(in the rows, 128 means zero)
A single turn carries every row of the set below to another of its rows. Some are shown first; where does it send the rows asked next?
J: [143 125 167 159 163 132 132 119 158 133 127 122]
Q: [125 112 105 112 119 115 110 143 161 117 101 135]
G: [134 118 125 149 109 142 139 171 103 139 122  96]
F: [140 144 145 149 131 125 132 138  98 131  99 104]
X: [142 114 135 129 159 129 158 138  93 143 115 115]
D: [138 113 140 119 141 124 158 165  96 144 120 114]
M: [143 117 139 121 145 142 155 167  97 136 147 119]
K: [139 137 112 139 144 129 117 116 162  95 146 141]
C: [135 118  97 142 139 140 107 121 148  94 144 143]
H: [154 150 144 135 155 164 134 128 116 143 117 118]
T: [128 108  93 137 141 127 114 110 152 113 104 135]
U: [126 116  97 151 134 108 123 109 154 105 113 124]
Z: [135 125 111 114 124 134 121 151 181 112 145 137]
B: [128 111 162 168 134 101 133 139 146 129 113 107]
A: [122 105  96 126 115 113 127 144 173 123 112 122]
S: [131 123 111 116 117 129 105 154 158  98 141 143]
L: [128  92 146 162 120 126 138 168 158 138 139 104]
V: [147 117 135 132 162 146 157 141  93 135 142 121]
Y: [143 105 152 152 149 157 137 149 171 142 154 120]
P: [148 123 124 135 134 180 140 160 123 151 139 111]

G -> P
Q -> S
Y -> J
Now find these:
V -> X
U -> A

A single turn carries every row of the set below to another of its rows. Some are shown first; where does it send the rows asked next?
Duso: [151 142 103 118 106 150 116 112 159 135 132  99 159]
nebi: [105 150 115 122 153  96 124  96 119 130 138 128 145]
zabu: [126 117 120 147 132 166  96 102  94 130 117 115 134]
bena: [113 133 127 126 125  77 108 109 142 136 103 106 160]
vuli: [149 106 145 149 118 101 136 104 141 123 142 140 138]
Kilik: [123 126 119 156 138 109 129 104 131 152 139  85 136]
fuma: [157 139 109 124 138 122 101 142 135 112 111  94 113]
maki: [117 106 122 165 119 132 139  84 136 145 104 127 144]
Nupob: [163 100 119  90 120 140 106 116 129 137  93 119 125]
kovag: [135 104 117 102 126 102 143 114 114 132  79 137 142]
soge: [138  80 125 131 102 116 104  79 136 135 123 132 140]
zuze: [130 151  87 126 114 121  92 147 124 133 138 108 147]
Takog: [142 106 118 128 101 139  82  98 163 124 112 138 149]
kem: [123 110 158 111 140 144 104 130  98 127 124 138 152]
fomel: [125 129 106 103 145 149 124 113 167 118  89 132 137]
Deguk: [126 111  94  99 119 162 124 119 143 161 120 134 129]
gil: [130 105 122 128 113 138 113 120 129 123 116 183 133]
Kufi: [128  83 115 130 102 101  99 106 115 144 143 130 152]
lif: [137 135 124 129 112  98  98 138 167 135 114 103 121]
dufog: [155 105 132 101 103 108 135 135 114 113 117 125 163]
Zale: [108 141 103 157 118 144 134 100 113 119 142 133 128]
voze: [123 133 100 101 154 149 122 139 142  98 109 127 135]
sut: [117 147 112 138 132 104 136  85 139 142 104 142 122]
Tal: [115 137 101 129 149 141 145 135 116 108 111 101 122]
bamar: [117 112 124 126  70 145 128  98 122 137 117 135 138]
kanad: [124 160 115 138  84 125 128 106 145 112 127 126 136]
mopi: [119 124 129 119 120 104 136 121  90 118 151 101 140]
veg: [135  99 107 164 107 114 137 125 118 126 121 124 172]
feru: [117 102 167 117 104 136 100 111 132 116 109 137 141]
pebuv: [124 114 114  95 146 144 107 142 114 135 134 149 117]
gazad: [133 142 103 135 144 109 135 134 142 112 146 109 169]
vin: [151 106 110 117 126 160 105  98 158 113 112 146 138]
Sobi: [ 95 138  98 121 133 118 130 139 108 112 130  95 138]
Molu: [ 97  96 117 125 131 136  76 110 114 144 112 135 127]
beri: [118 114 105 118 116 147 102 146 138 165 148 120 150]
lomu: [150 121 134  93 134 132 120 127 144 134 150 109 170]
Pati: [116 107 122 129  97  91 125 106 109 129 137  93 148]
Nad: [113 139 116 102 146 123 107 133 123 148 100  86 143]
Nor: [ 91 102 135 147 116  93 127 129 126 113 117 132 143]
Mit: [130 137 100 121 168 146  90 107 129 130 128 116 124]
dite: [104  97 104 144 143 108 100 141 151 135 126 130 118]
bor: [124 107 126 117 161  94 124 126 150 118  99 119 121]
Zol: [133 140 106 103 109 160 100 144 123 125  96 134 148]
Pak: [160 107 151 121 119 156 141 118 131 114 117 134 132]
mele: [159 122 119 151 125 136 147 116 102 119 100 135 152]

mele -> sut
soge -> Pati
Deguk -> feru
Now find these:
mopi -> Tal
bamar -> Nor
Pak -> maki
Kilik -> Nad
bor -> Duso
kovag -> kanad

A single turn carries every row of the set below to another of its rows. Some are shown first; where does it send the rows asked next?
tute: [181 139 122 158 106 125 115 126 110 137 115 132 129]
mapi: [116  79 135 118 107 127 128  96 109 135  88 136 112]
vak: [168 143 106 132 125 127 118 143 135 118 121 134 117]
vofa: [118 137 120 156 148  94 106 115  89 143 103 156 138]
Vuz: [170 154 111 144 126 130 119 138 120 141 121 143 132]
Sogom: [133 134 133 125 138  53 128 118 120 154  94 142 111]
disu: [164 141 124 143 134  82 114 125 141 128 101 121  97]
kot: [156 157 118 139 150  87 118 132 140 142 107 136 106]
bos: [136 133 135 127 135  53 127 116 117 155  93 140 113]
Dofam: [172 110 149 137 119  92 168 118 110 125  93 166  93]
bafa: [109 134 107 132 159  95 107 129 113 119 108 150 122]
dogo: [179 130 117 145 107 121 115 132 125 114 114 123 114]
gepa: [160  85 152 114 115 116 144  97  84 136  91 159 121]
dun: [137 129 135 128 134  52 126 115 119 150  92 138 110]
Ligip: [103  93 121 100 127 133 133 109 124 133  96 145 111]
nedev: [151 124 136 121 123 161 116 111 111 114 110 136  91]
taso: [151 138 139 133 127 166 118 108  96 142 112 148 109]
dusaz: [158 123 144 137 115 161 115 103  96 127 108 136 100]
nipo: [139  59 126 138 131 127 128 116 131 136 109 148 107]
botis: [161 117 138 121 134  96 171 130 124 118  99 171  89]
mek: [168 125 147 142 127  98 171 119 101 145  96 179 107]
bulo: [146 139 132 119 135 167 119 117 110 127 116 145 100]
tofel: [150  84 138  90 128 118 146 112 108 113  94 154 107]
zotam: [157 134 137 125 144 102 174 130 117 139 102 184 103]
Feso: [123 110 118 140 136  85 102 118 112  98  98 131 108]
fak: [171 141 133 161 125  80 113 115 124 143  97 124 106]
popa: [134 130 133 122 137  53 127 117 121 150  94 138 109]
sura: [101 108 124 111 132 138 135 106 110 160  99 159 128]
vumul: [114  95 138 128 112 132 131  93  96 160  91 151 129]
Zovo: [131  84 125 144 144 138 133 118 119 168 117 167 129]
git: [148 109 142 108 135 126 151 106  84 158  99 177 136]
Gel: [139 108 130  84 149 128 152 120 108 134 103 172 119]
fupel: [143  66 134 154 125 130 128 110 115 158 109 155 122]
zala: [131 113 130 164 125  85  99 106  86 125  94 135 125]
gosel: [128  75 116 127 149 136 133 127 137 145 118 160 113]
gup: [163 158 126 157 140  87 116 122 124 158 105 137 116]

gup -> fak
vofa -> zala
Ligip -> sura
Now find these:
gosel -> Zovo
Sogom -> bos
Dofam -> botis
Vuz -> tute
Gel -> git
bulo -> taso

